In the rows, zero is written as 128.
Each run below is a few steps of one of 6 hidden systems, one row a step.
Bupo, seq 1, 9 rows:
[[120  92 164  76  88  88 112 144 115 130 126 136 141 105 148 107  84 113
  131 140 139 127 132 135 133 121]
 [174  86 107 110  96 123 104 118  91 127 128 117  93 134 116 138 103 134
  155 127 122 119 129 107 117 158]
 [174 120 126 155 123 136 138 118 121 152  89 136 126 117 130  89 136 130
  152 109  93 175 132 107 135 115]
 [121 160 137 139 131 113 157 119 135 140 106 106 122 136 155 124  96 116
  155 135 166 171 154 126 147 157]
 [ 92 147 118 118 136 103  67  97 125 116 121 139 112 110 120 142 103 147
  138  88 129 143 146 129 130 124]
 [142 112 176 123 118  97  78 162 146 118 103 122 140 112 129 115 169 119
  119 109 153 123 134 115 131 137]
 [181 151 128 101 128 135 102 143 132 145 141  96 103 110 136 156 116  98
  124 140 123 137 117 159  87 150]
 [134 136 152 105 153 152 105 142 130 161 112 167 121 121 100 118 105 133
  142 160  76 141 140  95 132 122]
 [151 131 152 141 109 100 124 165 108 132 165 143 148 160 143  82  92 105
  148 145 167 148 147 125 157 144]]
togi, seq 2, 9 rows:
[[116 116 143 163 131 126 156 131 165 135  62  87 141 135 144 119 195 132
  124 111 166 116 130  88 159 153]
 [124 149  63 136 130 148  86 125 141 174 156  72 100 146 160 153 127 134
  111 111 129  68  78 145 120 157]
 [ 96 165 157 140 180 163 116 182 165 147 100 168 162 134 139 112 173 152
  120 119 102 104 122  96 149 121]
 [136 173 120 174 141 119 123 150 132 126 200 102 136 188 136 130 117  98
  118 146 193 118 131 147 156 162]
 [ 99 180 139  69 157 149 108 161 141 106 154 173 141  85 137 166 111 136
  107 126  95 115 126 165  81 108]
 [151 118 182 175 151 109 124 113 133 111 150 151 139 159  49 103 159  94
  112 175 138 165 155 124 153  91]
 [128 101 112  85  74  94 162 137 110  99 172 125 144 100 178 128  84 104
  112 128 153 116 105 195  83 101]
 [142  85 166  75 140 158 138 121 125 138  89 154 106 113  53 150 130 135
  129 195  66 117 135  82 124 123]
 [146  83  75 189  78 100 158  96  88 131 164 137 140 166 149  51  95 129
  154 104 138 145 123 125 169  95]]
buzu, seq 3:
[[123 160  80 133 124 151 196  99 147 178 149  86 129 113 189 123 100 100
  103 142 110 137  83 193 100  99]
 [ 50 154 182 100 163 114 131 130 140 116 116 189 155 118 105 120  92 141
  133 155 120 157 170 113 159  99]
 [150  99 122 171  95  70  70 123 107  79 184 124 134 157 108 111 143 117
  123  91 184 117 139 138 144 130]
 [156 124 122  78 124 160 141 157 129  92  88 129 121  75 142 183 164 155
  131 101 105 105 119 127  61 157]
 [143 113 120 150 149 164 159  75 141 182 134  98  96 162  70 136 127  99
  104 206  97 128 114 120 146 109]
 [ 85 107 143 105  90  96 140 162 144 159 124 134 180 100 202  67 109 120
  115 109 141 109 105 149 141  94]
 [ 91 134 117 106 134 123  94 119  90  98 136 158 102 160 102 165  73 170
  173 128 151 122 170  78 159 182]
 [181 130  69 198 127 149 111 111 126 120 156 134 133 130 123 105 186 135
  116  67  93 126  94 151 103  85]
 [ 98 154 153 111 150 146 226 126 159 106  60 101 140 103 153 167 153 129
  122 150 161 152 151 130 117 155]]
rut, seq 4, 9 rows:
[[118 166  95 116 146 146  96 112 130 173 123 150 117 100 152 114  89 147
  145 100  68 151 118 137 116 105]
 [ 95 143 159 160 142  99 117 136 150 124  75 116 144 147 139 112 160 138
  139 102 181 140 161  85 178 155]
 [140 175  98 125 139 128  69 148 138 128 189 104 117 126 152 161 120 113
  106 101 148 106 107 178  95 153]
 [140 146 169 127 175 165 125 155 159 123  80 162 132 104  91 134 189 141
  118 134  81 136 138 100 113 115]
 [178 128 137 181 119 109 128 138 134 164 169  88 133 175 130  87 123  76
  123 162 172 144 123 145 160 137]
 [127 148 156  37 127 139 120 187 121 121 142 172 136  85 151 151  73 128
  136 157 101 124 135 144  88 133]
 [157 108 141 189 136 115 112  97 100  94 123 160 115 168  49 107 143 139
  160 123 130 169 176  77 166 125]
 [162 130 108 120  77  96 166 155 117 107 149 107 153  97 212 112 108 104
  127  88 166 152 115 191  83 125]
 [112 148 143  83 167 157 126  73 134 117  76 123  71 104  71 208 113 141
  137 158 100 154 156 101 109 150]]
sekur, seq 5:
[[128  44 120  92  61  77  65 106 130 133  98  76 115  89 147 125 149 134
  115  78 143  79 101 128 115 127]
 [160  86  86 142 105 144  99 104 152 210  93  50  93 130 148 119 165 121
  114 119  96  82  69 112 127 136]
 [103 153 119 139 148 167 144 135 173 231  75  84 127 145 175 107 133 134
  128 143 104 105  95  96 163 149]
 [ 79 200 121 160 181 147 105 151 147 170 116 135 132 179 159 119 115 151
  149 120 150 122 144  81 190 174]
 [101 211 126 174 183 131  88 165 146  90 143 174 155 138 135 124 165 159
  134  65 144 147 154 129 142 130]
 [155 183 166 163 170 119 111 150 153  62 149 144 141 123  92 155 198 113
   97 111 157 161 151 168  94 115]
 [159 135 173 107 144 123 116 143 149 111 185 142 139 109  81 141 140  77
   75 185 117 135 115 190  84  78]
 [147  64 185  72 103 126 141 167 113 123 152 162 142 126  90 117 113 100
  109 210 108  96 119 120 124 113]
 [162  67  98 120  88 156 168 148  75 132 160 163 127 165 124  99  89 145
  157 166  96  93 114  90 143 138]]
mub, seq 6:
[[148 168 160 116 152 128  93 164 149 154 158 126 126 137 122 132 115  95
  113 166 132 135 127 146 124 137]
 [119 126 179 106 126 110 122 184 133 119 125 166 170 113 151  98 125 125
  127 132 136 128 138 119 136 116]
 [176 107 143 112  94 110 121 166 102 114 128 120 125 137 145 123 112 119
  157 136 160 133 144 112 128 178]
 [168 150 120 109 132 152 143 149 104 118 151 173 127 114 129 127  94 132
  148 138  89 155 134 140  98 119]
 [151 119 159 143 125 117 179 113 127 125  93 133 141 119 115  92 125 110
  144 142 129 192 160 120 140 108]
 [148 112 140  88  98  89  86 105 120 144 133 102 104  96 130 133  82 103
  131 130 129 152 134 157 108 119]
 [148 113 155 113 139 141  84 138 134 130  97 157 124  97  94 118 155 142
  130 114  73 133 127 101 116 109]
 [176 115 127 159 103 116 127 139 139 171 109  84 132 129 169  87 146 106
  133 112 135 145 108 131 135 135]
 [122 161 123  74 141 154 114 148 137 172 115 115 107 113 156 155  80 131
  140 152  98 120 117 125 114 159]]
rut, seq 7, 9 rows:
[[153 125 137 118 137 159 147 164 146 125 112 105 127 129 128 157 170 126
  117 148 131  90 114 116 107 167]
 [158 140 118 144 142 160 126 121 128 181 156 134 117 150 112 109 105 111
  128 168  81 138 115 125 134 112]
 [111 126 167 112 118 107 150 167 120 129 113 159 165 126 158  89 100 128
  148 140 146 146 151 107 156 131]
 [122 144 109 126 124 116 111 122 101  86 172 139 113 150 114 157  92 139
  146 122 158 129 157 132 130 158]
 [140 135 118 141 139 131 149 118 130  84 112 161 139  92 124 128 165 148
  126  80 104 155 132 144  91  90]
 [136 126 137 149 132 121 164  94 155 135 102  71 113 136 121 146 151  99
  109 148 167 141 129 137 133 137]
 [124 119 137  79 118 118  76 121 144 168 142 119 113  93 123 133  97 108
  104 147  90 112 105 157 105  99]
 [136  73 161 126 115 120 102 151 122 127  93 139 134 140 101 106 152 142
  141 142 126 103 136  69 162 145]
 [163 126  74 141  98 136 132 148  94 145 179 118 120 159 169 117  90 130
  145 120 134 107 107 134 125 156]]
sekur, seq 8 (9 x 26):
[[ 99 138 141  83 138 150 155 162 157 147 119 118 141 115 157 153 123 126
  103 161 130  86 104 136 118 143]
 [115 121 124 141 148 141  87 111 116 147 138 147 109 168  77 131 116 145
  137 153 112 111 139  84 168 137]
 [112 137 110 160 128 136 182 150 127 100 134 159 173 134 168  99 151 149
  128  95 137 120 117 131 134 109]
 [136 163 111 128 156 156 135 114 128  92 134 111  99 139 105 194 139 135
  127 137 144 131 144 129 106 168]
 [101 133 134 137 139 112 130  81 139 125 134 154 138 110 100 106 121 118
  105 131 101 159 131 153 129  57]
 [113  97 158  99  98  96 144 156 131  92 135 108 147 131 141 141 140 105
  108 142 193  94 130 135 129 149]
 [143 107  84 111 125 151  72 112 113 151 169 134  93 131  95 149 110 143
  118 131  76  83  94 129 109 120]
 [121  87 144 148 123 143 200 118 139 134  65 139 153 118 132  92 171 139
  130 134 112 134 126  91 152 103]
 [119 158  76 145 129 145 153 124 117 143 172  85 111 177 158 158  87 119
  132 144 169 106 117 134 137 187]]
Bupo, seq 9 (9 x 26):
[[210 118  93 180 114 152 158 139 105 130 180 128 129 161 120 102 135 107
  133 141 113 135 111 142 115 120]
 [107 155 108 123 147 172 228 118 121 121  92 162 143 118 153 128 105 155
  155 138  98 160 144 114 125 121]
 [ 78 123 128 175 138  94 136  72 123  90 149 133 127 166  87 127 124 133
  125 129 183 142 161 124 176 116]
 [ 97 103 128 101  97  90 126 122 142  93 109 121 149  70 170 128 154 139
  101  67 144 111 109 167  94  95]
 [141  94 133 111 134 142 113 105 149 141  99  70  90 129  79 182 173 117
  102 167 132  86 115 108 117 162]
 [152 127 124 133 127 139 101 118 151 210 149 116 127 113 133  84 111  96
  100 151  68 132  83 158 122  74]
 [106 126 125  93 121 152 161 171 122 176 122 124 134 160 174 121  75 136
  154 172 136  92 123  87 165 182]
 [139 142  56 191 130 138  91 109  96 117 182 154 117 175 122 113 110 163
  154  78 121 124 127 117 146 132]
 [116 150 140 160 143 137 189 166 149  87  67 149 177 111 174 105 195 158
  137  73 147 145 142 110 130 128]]
togi, seq 10 (9 x 26):
[[129  96  77 168 120 118 128  35 114 108 108 101  84 136  88 147 141 147
  138  95 129 144 133 119 134 122]
 [ 90 102 106 130 115 122 159  97 154 122  66  97 133  89 168 133 175 153
  113  74 132 109 108 130 117 115]
 [115 106 103 150 138 147 107  95 159 172 102  67 101 159 110 149 174 127
  104 141 137  68  95  96 154 157]
 [ 93 140  84 149 131 152 113 159 149 161 139 135 158 143 182 103 148 157
  114  86 112  63  84 120 147 124]
 [107 183 135 149 176 167 149 179 152 131 134 129 140 174 131 156 149 135
  123 162 160  97 135 102 155 184]
 [106 199  90 149 168 145 102 124 134 125 199 155 130 145 124 141 103 134
  112 117 120 126 119 164 124 110]
 [ 89 164 188 122 166 111 149 151 155  73 132 164 167 116 103 137 155 116
  102 150 155 149 158 148 125 100]
 [141 106 125 121 116 102 106  95 123 104 200 112 111 131  81 154 117  90
   89 158 143 113 118 178 101  99]
 [121  72 157  85 105 133 166 143 127 107 117 176 159  88 118 107 146 132
  105 144  86 106 112 132 102  72]]
buzu, seq 11:
[[154 124 192 136 118  71  60 141 136 163  89  96 120 138 129  87 118  98
  155 130 174 169 162  96 173 163]
 [198 145 129 110 113 120  40 175 118 168 107 111 105 110 165 119 115 132
  163  89 115 140 127 113 111 177]
 [198 157 132 162 154 171 136 150 125 179  87 124 111 141 125 106 131 123
  172 139  93 181 141  87 140 162]
 [169 181 129 155 123 112 143 135 143 183 127  98 139 124 190  80  91  89
  147 122 146 200 134 159 136 130]
 [138 188 181 109 153 102  85 156 124 123 112 168 130 106 132 118  85 123
  167 119 131 207 185 129 131 135]
 [219 133 161 172 120  93  76 142 117 111 144 122 119 132  93 100 151  93
  144 113 147 192 153 133 124 133]
 [201 130 169  84 106 119 130 173 133 138  79  98 119  73 160 135 132 101
  146 128 126 169 137 140  78 158]
 [179 117 159 108 128 130  95 111 123 197 111 114  87 127  93 111  75  92
  151 194  89 175 141 107 140 137]
 [174  99 151 138  81  90 109 160 118 172 105 133 152 115 178  40 102 111
  161 102 121 170 129 121 149 112]]
mub, seq 12 (9 x 26):
[[127  96  98 189 121 124 140  85 127 107 106 105 115 161 110 125 180 148
  133  93 155 111 128  94 158 142]
 [109 154  58 124 135 153 137  90 135 135 165  90 106 123 152 173 117 135
  104 115 119  93  87 174  91 125]
 [ 70 146 133 156 185 160 146 102 161 128 115 145 132 156  75 143 168 147
  104 154 118 103 131  97 166 111]
 [ 88 109 106 152  99  84 113 114 139 126 159  90 147 151 165 111 130 117
  103 101 191  90 108 156 155 123]
 [ 96 126 111  84 147 165 123 138 123  92 136 140 110 130 103 203 134 165
  118 140 120  61 117 110 107 164]
 [134 135  96 219 146 142 155 122 122 109 179 153 154 182 105  90 167 135
  117 122 139 123 125 120 160 101]
 [ 80 115 106  89 105 125 211 106 135 110 127  94 135 113 169 163 102 123
  109 150 166 103 111 161 113 131]
 [108 117 125 135 159 133  78  90 111 110 170 161  95 170  34 160 113 144
  125 165 116 110 149 102 153 128]
 [105  85  99 163  93 108 173 116 129  92 136 149 177 111 162  82 169 143
  104  73 132 108  98 155 121  64]]

Which system made each run below?
seq 13:
[[115 147 184  99 139  99  76 163 131 128 146 175 148 112 118 105  94 119
  134 138 123 153 156 132 135 108]
 [176 111 165 121 106  92 107 151 101  82 162 142 128 131  99 127 117  98
  140 137 162 155 159 141 115 140]]
 -> togi
seq 14, 2 rows:
[[142 215 106 113 149 143 120 151 113 126 142 155 123 108 177 140  72 139
  162  92 111 184 147 157  92 147]
 [131 179 194 150 170 112 155 129 152  90  72 152 144 103 105 125 158 116
  141 123 150 216 190 122 132 120]]
 -> mub
seq 15:
[[182  90 115 159  86 124 197 139 113 138 110 105 142 139 167  86 128 111
  151 130 148 148 126 122 134 140]
 [132 145 112  73 133 147 129 103 105 157 143 123  88 119 121 166  39 122
  149 169  94 150 133 136 109 144]]
 -> mub
seq 16 (2 x 26):
[[129 106 135  76 116 161 246 114 139 112  75 133 138  66 146 145 135 127
  118 154  84 149 120 155  73  91]
 [ 80  83 146 114 110  88 122  39 120 152 143 120 104 145  73 117  67 101
  117 189 135 144 144 131 167  82]]
 -> buzu
seq 17 (2 x 26):
[[156  39 107 122  62 104 155 127  56  53 143 153 121 152 107 124 106 150
  170 126 154 111 155  89 135 156]
 [154  96  39 119 100 158 168  58 102 118 124 116  91  92 136 156 110 159
  141  91  67 132  96 150  73 101]]
 -> buzu
seq 18:
[[100  77 156 112 118 122 179 136 124  59  94 156 148 121 105 144 172 154
  122 136 153  99 145  97 129 130]
 [148  97  51 158 115 161 159  71 109 125 165 101  95 156 107 152 131 136
  119 138 109  97  93 136 114 122]]
 -> togi
seq 19, 2 rows:
[[144 124 107 165 122 138 170  57 118 186 126 116 106 150 117  85  81 108
  145 158  93 186 131 129 157  90]
 [ 60 120 121 116 104  99 155 107 118 144  91 129 142 130 188  98  69 149
  159 106 162 144 152 105 171 139]]
 -> Bupo
seq 20:
[[101 101 190 142 121  59  60 157 148 104 173 129 158 156 105 106 154  97
   88 136 207  98 136 137 166 119]
 [163 103 125  60 100 140  81 207 104  96 145 131 118 112 147 176 140 150
  129 118 134  50 112 117  83 193]]
 -> buzu
seq 21, 2 rows:
[[149 193 108 118 129 116 134  91 127 136 110  98  99  89 168 148  75 113
  156  95 131 210 150 173  91 138]
 [142 154 191 150 174 104  77 105 150 128  88 162 123 102  68 106 154 113
  128 129 102 210 172 122 135  85]]
 -> buzu
seq 22 (2 x 26):
[[163 120 138 159 133 134 176 112 132  94  83  83 108 154 105 160 174 125
  145 140 183 146 161  91 140 187]
 [104 179  75 126 142 134 119  94 132 164 188 128 122 117 156 124  72 117
  109 118  94 142 100 196 107  80]]
 -> sekur
seq 23:
[[144 163 133 108 160 151 107 103 118 138 120 141  84 125  89 165  82 129
  150 157  96 170 154 115 115 145]
 [124 128 143 158 116  77 113  99 126 110 118 147 146 110 130  82 124 123
  141  81 141 191 159 140 142  78]]
 -> togi
seq 24 (2 x 26):
[[168 199 139 137 195 194 124 165 140 161  99 125  95 165 108 168 129 139
  159 167 114 146 154  76 140 210]
 [112 194 143 185 164 117 138 128 132 131 157 199 170 142 135  61  93 125
  146 115 115 206 159 142 163  72]]
 -> sekur
seq 25, 2 rows:
[[122  84 135  92 102 135 136 153 113 132 165 139 136 147 126 126 102 124
  114 176 124  72 106 119 134 128]
 [128  89 108 134 109 142 157 131  92 120 141 164 134 162 122 107  99 150
  153 144 118 109 131  89 159 131]]
 -> mub
seq 26 (2 x 26):
[[ 79 124 144 125 100  60 182 124  92  47 125 153 161 134 169 115  80 144
  172 100 222 174 194 126 157 153]
 [145 131 106  79 138 137  83  61 104  73 113 108  54  93  62 238 128 150
  134 113 110 137 147 129  63 157]]
 -> togi
seq 27 (2 x 26):
[[100 109 156  83 127 105  63 118 146 125 157 169 142  73  92 119 125 119
   81 122  71 121 108 178  97  32]
 [168  40 166 138  98 117 120 148 148 145  61  94 135 125 106  94 209 121
  120 137 136  88 117  73 150 141]]
 -> mub
seq 28:
[[ 83  65 152 132 115 124 175 125 104 140  98 178 151 163 104  68 105 154
  154 171 118 111 150  49 205 115]
 [ 92 120  52 134  81 105 152 128  79  93 210 133 144 165 184 122  54 150
  147  99 183  93 122 152 144 147]]
 -> rut
seq 29:
[[101 100  82 119 104 160 218 100 139 189 105 108 146 113 190  92 110 129
  116 136  88 104  75 142 131  90]
 [ 25 140 113 118 145 112 146  78 116 129 125 163 131 150 134 122  57 168
  151 133 145 136 156 103 188 119]]
 -> buzu
seq 30:
[[104 160 116 128 140 154 155 172 101 155 154 217 167 148 169  69  54 158
  165 135  82 142 136 105 164 111]
 [112 178 157 133 152 114 158 128 101  70 140 149 120 167 110 160  70 130
  174 158 202 189 211 104 158 193]]
 -> togi
seq 31:
[[122 161  78 185 135 123  62 114 133 187 181 104 117 177 154 101 106 126
  124 100 142 111 102 137 161 135]
 [114 188 139 137 166 154 154 194 146  97  91 171 167 116 172 124 170 166
  143  85 132 135 146 109 121 153]]
 -> buzu
seq 32, 2 rows:
[[ 81 170 164  99 169  93   8 119 161 148 196 128 108 135  82 165  97  97
   83 163 139 113 131 172 132 109]
 [170  78 191 134 118 119  87 232 138  92 132 173 176 135 108  93 215 132
  108 125 139  70 121  92 133 133]]
 -> buzu
seq 33 (2 x 26):
[[145 138 175 144 159 119 118 124 164  82 106 110 125 116  72 168 204 109
   96 134 158 137 147 134 112 129]
 [136 139 161  75 132 121 118 126 158 149 151 117 126  77 123 139 112  81
   84 170 100 136 105 195  79  79]]
 -> Bupo
seq 34, 2 rows:
[[ 94 140 121 108 135 125 152 119 109  76 136 178 139 112 123 140  98 154
  141 110 121 148 156 135 116 107]
 [125  87 158 140 113  95 133 119 123  73 121 137 142 128  89 126 161 126
  120 125 164 130 152 114 136 119]]
 -> Bupo
